Each pair is two rows. How far apart are they, by a hidden measure? 0 means very close, and 20 very far. Two or three weighted sums of its numbers give each row a place; it is the straight-line distance between the places.
(0.57 -0.72 -0.57 -0.48 1.13 -0.69 -0.82 0.60 -0.81 -0.46)
(-0.36 -1.25 -0.46 -1.18 0.04 -0.43 -0.70 0.15 0.18 -1.56) -> 7
(0.22 -0.01 1.91 0.43 2.53 0.60 -1.10 -0.16 0.65 -1.71)
(1.04 -0.93 1.05 0.34 1.62 -0.22 -1.16 -0.12 1.36 -0.50) -> 5
(0.92 -0.83 -0.59 -1.83 -0.94 -1.29 -1.49 -0.75 -0.52 -1.32)
(-0.09 -1.76 -0.63 -0.94 0.04 -0.56 -0.86 -0.56 0.00 -0.89) -> 1
(-0.69 2.19 0.60 1.07 -0.40 -0.23 1.09 0.38 -0.48 1.04)
(-1.85 -0.23 0.10 1.02 0.63 0.52 0.42 0.25 0.67 0.08) -> 6
(-1.69 0.57 0.01 -0.93 -0.31 -0.08 -0.23 -1.47 -0.04 0.09)
(-0.65 -0.26 1.64 0.15 1.30 -0.21 -1.69 -1.25 0.47 -1.19) -> 6
(0.38 -0.48 0.03 -1.08 -0.47 -1.06 -1.00 -0.49 -0.99 -2.02)
(-0.77 -0.88 1.72 0.23 1.64 -0.33 -1.40 -0.03 0.37 -1.10) -> 5
(-0.77 1.15 0.79 1.58 -1.22 -0.91 1.01 0.23 -0.55 1.36)
(-1.37 0.73 -0.09 0.49 -0.28 1.93 2.18 0.18 -0.46 1.41) -> 9
(0.50 -0.71 0.26 -0.20 0.46 -0.57 -1.00 -0.64 -0.20 -1.08)
(1.57 -0.22 -0.99 -1.18 0.44 0.48 0.22 1.70 -1.27 0.48) -> 7
(-0.01 0.05 0.67 0.14 1.00 0.84 -0.03 -0.59 -0.07 0.04)
(0.35 -1.69 -0.52 -0.51 0.81 0.22 -0.68 -0.56 -0.62 -1.13) -> 3
(-1.40 1.52 0.78 1.08 -0.56 0.89 1.55 0.36 -0.21 0.85)
(-0.57 2.16 0.99 1.20 -0.82 0.63 2.18 0.75 -0.58 1.16) -> 6
(-1.59 -0.07 -1.16 0.62 -0.57 0.74 1.03 0.07 0.23 0.90)
(0.78 -0.53 -0.18 -0.42 0.73 0.29 -1.02 -0.06 0.52 0.06) -> 7
(1.29 -0.57 -1.09 -1.26 0.25 0.55 0.10 1.92 -0.84 0.35)
(-1.27 -0.73 -0.96 0.32 0.32 -0.33 -0.98 -1.21 1.18 0.30) -> 18
(2.28 -0.19 -2.73 -2.72 -1.25 -1.09 -0.64 0.43 0.27 0.42)
(-0.14 0.56 -0.04 1.08 -1.47 -0.41 1.15 -0.41 0.12 -0.31) -> 4
(2.00 -0.46 -0.12 -1.50 1.47 0.05 -0.28 1.21 -1.85 -0.60)
(0.92 -1.07 -0.59 -0.88 0.12 -1.08 -1.77 -1.06 0.10 -0.72) -> 17
(-0.07 -1.06 -0.38 -0.99 -0.03 -0.68 -1.22 -0.65 -0.27 -1.77)
(0.56 0.34 0.62 0.15 1.71 1.35 0.09 0.48 0.83 0.45) -> 1
(1.60 -0.07 0.81 -0.47 2.05 0.55 -0.59 0.83 -1.81 -1.32)
(-0.56 -0.30 1.70 0.58 0.94 -0.79 -1.55 -0.43 0.94 -1.36) -> 14
(-0.01 2.14 1.02 1.27 -0.40 0.89 1.18 -1.28 -1.34 1.66)
(-0.69 1.38 0.30 0.92 -0.68 0.80 1.63 0.17 -0.83 1.01) -> 4
(-0.47 -0.48 1.50 0.17 1.64 0.40 -1.28 -0.26 0.54 -1.45)
(0.01 0.91 1.52 0.39 1.24 0.44 0.08 -0.03 -0.20 -0.07) -> 8
(-1.10 0.42 -0.18 1.26 -0.85 -0.28 0.57 0.44 0.76 1.36)
(0.39 -1.15 0.09 -0.56 0.31 -0.42 -1.11 -0.62 -0.48 -1.26) -> 9
(0.78 -0.64 -0.54 0.15 0.77 -0.41 -0.90 0.32 1.17 0.35)
(1.68 -1.63 -0.50 -0.35 1.89 -0.14 -1.24 1.24 -0.72 -0.93) -> 11
(0.38 -0.75 -1.37 -0.74 -1.14 -0.16 0.02 0.22 -0.42 -0.22)
(-1.32 0.50 0.81 1.39 0.89 0.23 0.12 0.05 0.73 0.54) -> 5
(-0.09 0.46 -0.64 0.06 -1.55 -0.54 0.49 -1.11 0.07 0.01)
(-0.81 1.12 0.79 1.05 -1.53 0.06 1.24 -0.98 -1.69 1.05) -> 10
(-0.22 -0.85 -1.52 -1.42 -1.97 -0.59 -0.16 0.19 0.02 -0.37)
(-0.84 0.96 0.84 2.05 -0.40 -0.08 1.31 -0.04 -0.62 1.68) -> 10
(-0.14 -0.45 -0.96 -2.02 -0.06 -1.09 -1.55 -0.12 -0.40 -0.90)
(1.07 1.21 0.39 -0.68 0.70 0.46 -0.32 -0.81 -0.19 0.25) -> 8
(0.12 -0.97 -1.56 -1.26 -0.33 0.70 -0.06 0.60 -0.57 -0.49)
(-1.03 -1.84 -0.76 -0.12 0.76 0.41 -0.35 0.39 -0.51 -0.20) -> 5
(0.75 -1.09 -1.93 -1.12 -1.33 0.16 0.12 -0.22 -0.59 0.17)
(-1.54 0.32 0.41 1.98 -0.66 -0.19 1.28 -0.11 -1.00 0.87) -> 4
(0.44 0.31 0.81 0.06 1.05 0.86 0.25 0.28 0.33 0.37)
(-0.05 -1.41 -0.44 -0.48 0.62 -0.76 -0.92 -0.16 -0.37 -1.43) -> 3
(-1.44 1.35 0.65 0.91 -0.77 0.77 1.64 -1.13 -1.81 0.92)
(-1.10 1.19 0.76 1.79 -0.76 0.20 1.10 0.26 -0.14 0.71) -> 10
(0.48 0.15 0.02 0.66 -2.19 -0.56 1.45 -0.14 0.22 0.69)
(-0.91 1.33 0.78 1.75 -0.85 -0.12 1.53 0.26 -0.09 1.59) -> 6
(0.51 -0.12 -1.21 -2.21 -1.78 0.06 -0.28 -0.50 0.42 1.01)
(-0.28 -0.36 1.47 0.90 1.84 0.12 -0.93 -0.17 1.08 -0.84) -> 5
(0.47 0.04 -0.77 0.33 -1.29 -0.25 1.37 0.16 0.11 0.51)
(-1.01 1.22 0.13 0.93 -0.82 0.49 1.17 -0.43 -0.24 1.31) -> 8
(0.78 -1.30 -2.29 -1.69 -0.22 0.31 -0.20 0.23 0.04 -0.20)
(-0.49 0.57 1.96 -0.06 0.98 0.66 -0.72 -0.32 0.54 -1.89) -> 6
(0.58 -0.41 -0.93 -1.05 1.11 -0.47 -1.25 0.14 0.15 -0.03)
(-0.67 -0.24 1.35 0.39 1.56 -0.27 -1.38 -0.12 1.19 -1.34) -> 5
(0.56 0.63 0.84 -0.19 0.36 0.04 -0.24 -0.21 0.54 0.51)
(-0.91 1.74 0.90 1.89 0.00 0.33 0.91 -1.12 -0.76 1.47) -> 4
(-1.02 0.95 0.63 -0.24 0.41 0.45 -0.08 -1.06 0.34 0.60)
(0.56 0.70 0.53 -0.24 1.28 0.94 0.09 -0.20 -0.07 0.19) -> 6
(0.34 -1.31 -0.86 -1.37 0.11 -0.72 -0.88 -0.17 -0.66 -1.44)
(-1.58 0.53 0.65 1.76 0.71 0.01 0.06 -0.01 0.70 -0.19) -> 13
(-0.41 0.51 -0.61 1.30 -0.39 0.43 1.53 0.83 0.14 1.57)
(-0.63 0.90 0.50 1.66 -0.68 0.03 0.87 0.26 -0.74 0.68) -> 2
(-0.06 -0.69 -1.17 -0.87 -0.77 -0.09 -0.09 0.41 -0.27 -0.25)
(0.39 0.04 -0.21 -0.60 0.66 -0.13 -1.16 -0.04 0.38 -0.64) -> 5
(-0.05 2.09 0.74 0.79 -1.33 0.32 1.51 -0.17 -0.28 1.87)
(0.39 -1.01 -0.68 -1.41 -0.27 -1.16 -1.19 -0.04 0.06 -1.32) -> 7
(-0.18 -1.16 0.25 -0.42 0.29 -0.78 -1.47 -0.86 -0.60 -1.77)
(-1.69 0.87 0.13 -0.74 0.01 0.26 -0.25 -1.30 0.07 -0.30) -> 12
(-1.68 1.33 1.22 1.95 0.15 0.74 1.60 0.26 -0.18 1.32)
(-0.19 -1.75 -0.60 -0.65 0.44 -0.06 -0.43 0.26 0.46 -1.07) -> 2
(-1.57 0.71 -0.02 0.95 -0.25 0.92 1.50 0.18 -0.32 1.09)
(0.74 0.23 0.37 -0.19 0.69 0.25 -0.08 0.15 -0.34 -0.12) -> 6
(1.27 1.06 -0.73 0.64 1.14 0.88 0.96 1.24 0.75 1.87)
(-0.20 -1.70 -0.80 -1.24 -0.63 -1.17 -1.18 -0.86 -0.64 -1.68) -> 3
(0.83 0.08 1.06 -0.79 1.43 -0.94 -1.44 -0.60 -0.63 -1.72)
(0.53 -1.62 -1.87 -1.27 -0.30 -0.20 -0.32 0.17 0.19 0.25) -> 4
(0.83 -0.77 -0.76 -0.33 0.62 0.57 -0.95 -1.10 0.72 0.53)
(0.02 -0.45 1.99 0.44 1.30 -0.37 -1.64 -0.83 0.07 -0.89) -> 10
(-0.50 1.59 0.50 0.66 -1.11 0.46 1.84 0.87 -0.21 1.47)
(1.03 -1.20 -0.91 -0.96 -0.99 -0.19 -0.32 -0.90 -1.60 -0.11) -> 7
(0.79 0.76 0.41 1.01 -1.67 -0.85 0.74 -0.67 0.23 0.77)
(-1.01 -1.36 0.81 0.12 1.32 -0.53 -1.22 -0.47 -0.06 -1.47) -> 8
(0.35 -0.35 -0.20 0.87 -1.99 -0.79 1.14 0.67 1.13 0.71)
(0.15 -0.59 -0.27 -1.19 0.36 -0.38 -0.87 -0.47 -0.60 -1.62) -> 4
(-0.35 -0.77 -0.10 -0.16 1.03 0.84 -0.73 -0.68 0.10 -0.55)
(0.36 0.28 -0.21 0.54 -0.75 0.62 0.68 -0.49 0.23 0.08) -> 5
(0.22 -0.18 -0.15 0.27 -2.61 -1.12 0.50 -0.33 0.96 0.70)
(0.19 -1.52 -1.19 -1.05 0.89 -0.69 -1.03 0.30 -0.06 0.31) -> 7
(0.87 -1.13 -1.06 -0.53 0.90 0.46 -0.73 0.13 0.85 0.48)
(0.95 -0.16 -0.82 -1.17 -1.20 -0.06 -0.22 0.15 -0.15 0.48) -> 3
(0.32 -0.33 -0.25 -0.65 0.63 0.15 -0.84 0.07 0.76 -0.03)
(-0.25 0.91 0.19 1.39 -0.61 0.45 1.66 0.21 -0.20 2.17) -> 11
(0.06 -1.18 -2.35 -0.82 -0.39 -0.14 0.05 0.43 -0.31 -0.25)
(-0.63 -0.68 -0.48 -0.30 0.83 -0.08 -0.71 0.53 1.41 -0.35) -> 7
(1.12 -0.57 -1.04 -1.50 -1.62 -1.10 -0.46 -0.39 -1.05 -0.14)
(0.35 -0.49 0.18 -1.02 -0.47 -0.75 -0.26 0.99 -0.04 -1.78) -> 6
(0.36 -1.15 -0.71 -0.97 0.13 -0.43 -0.44 -0.37 -0.61 -1.27)
(0.27 -0.88 0.08 -0.76 -0.08 -0.87 -0.73 0.02 -0.67 -1.65) -> 3
(-0.35 -1.68 -1.65 -0.76 -0.82 -0.19 -0.25 0.45 0.31 0.16)
(-0.90 -0.95 1.04 0.54 1.55 0.12 -0.76 -0.60 0.15 -1.40) -> 2
(0.38 0.48 0.81 -0.26 0.31 -0.01 -0.33 -0.08 0.04 -0.11)
(-1.34 1.46 0.46 0.50 -0.37 1.02 1.52 -0.15 -0.35 1.55) -> 5
(-0.14 -0.01 2.00 0.74 1.55 0.41 -0.88 0.76 1.55 -1.28)
(-1.44 0.90 0.38 1.60 -0.08 1.16 1.25 -0.56 -0.01 1.36) -> 9
(1.34 -0.99 -1.54 -1.19 -0.40 -0.58 -0.87 -0.03 -0.23 -0.01)
(0.90 0.16 0.90 -0.46 0.58 -0.45 -1.60 -0.88 0.70 -0.76) -> 5
(0.60 0.69 0.52 -0.39 0.95 0.38 -0.06 1.00 0.59 -0.12)
(-1.34 0.68 0.05 -0.73 -0.10 0.31 0.37 -0.62 0.85 0.76) -> 7
(0.67 -1.19 -1.21 -0.36 0.43 -0.62 -0.90 -0.38 0.46 0.46)
(-0.58 1.38 0.34 1.79 0.13 0.62 1.45 -0.35 -0.81 1.50) -> 4
(0.68 -0.44 -1.50 0.39 -1.32 -0.74 1.40 0.93 0.46 0.49)
(0.24 -0.73 -0.12 -1.26 -0.54 -0.85 -0.55 0.05 -0.46 -1.59) -> 4
(-0.87 -0.59 0.16 0.40 1.05 0.10 -0.77 -0.01 -0.40 -0.36)
(1.35 0.01 -0.29 -1.51 -0.78 -1.41 -0.75 0.09 0.50 -0.43) -> 7
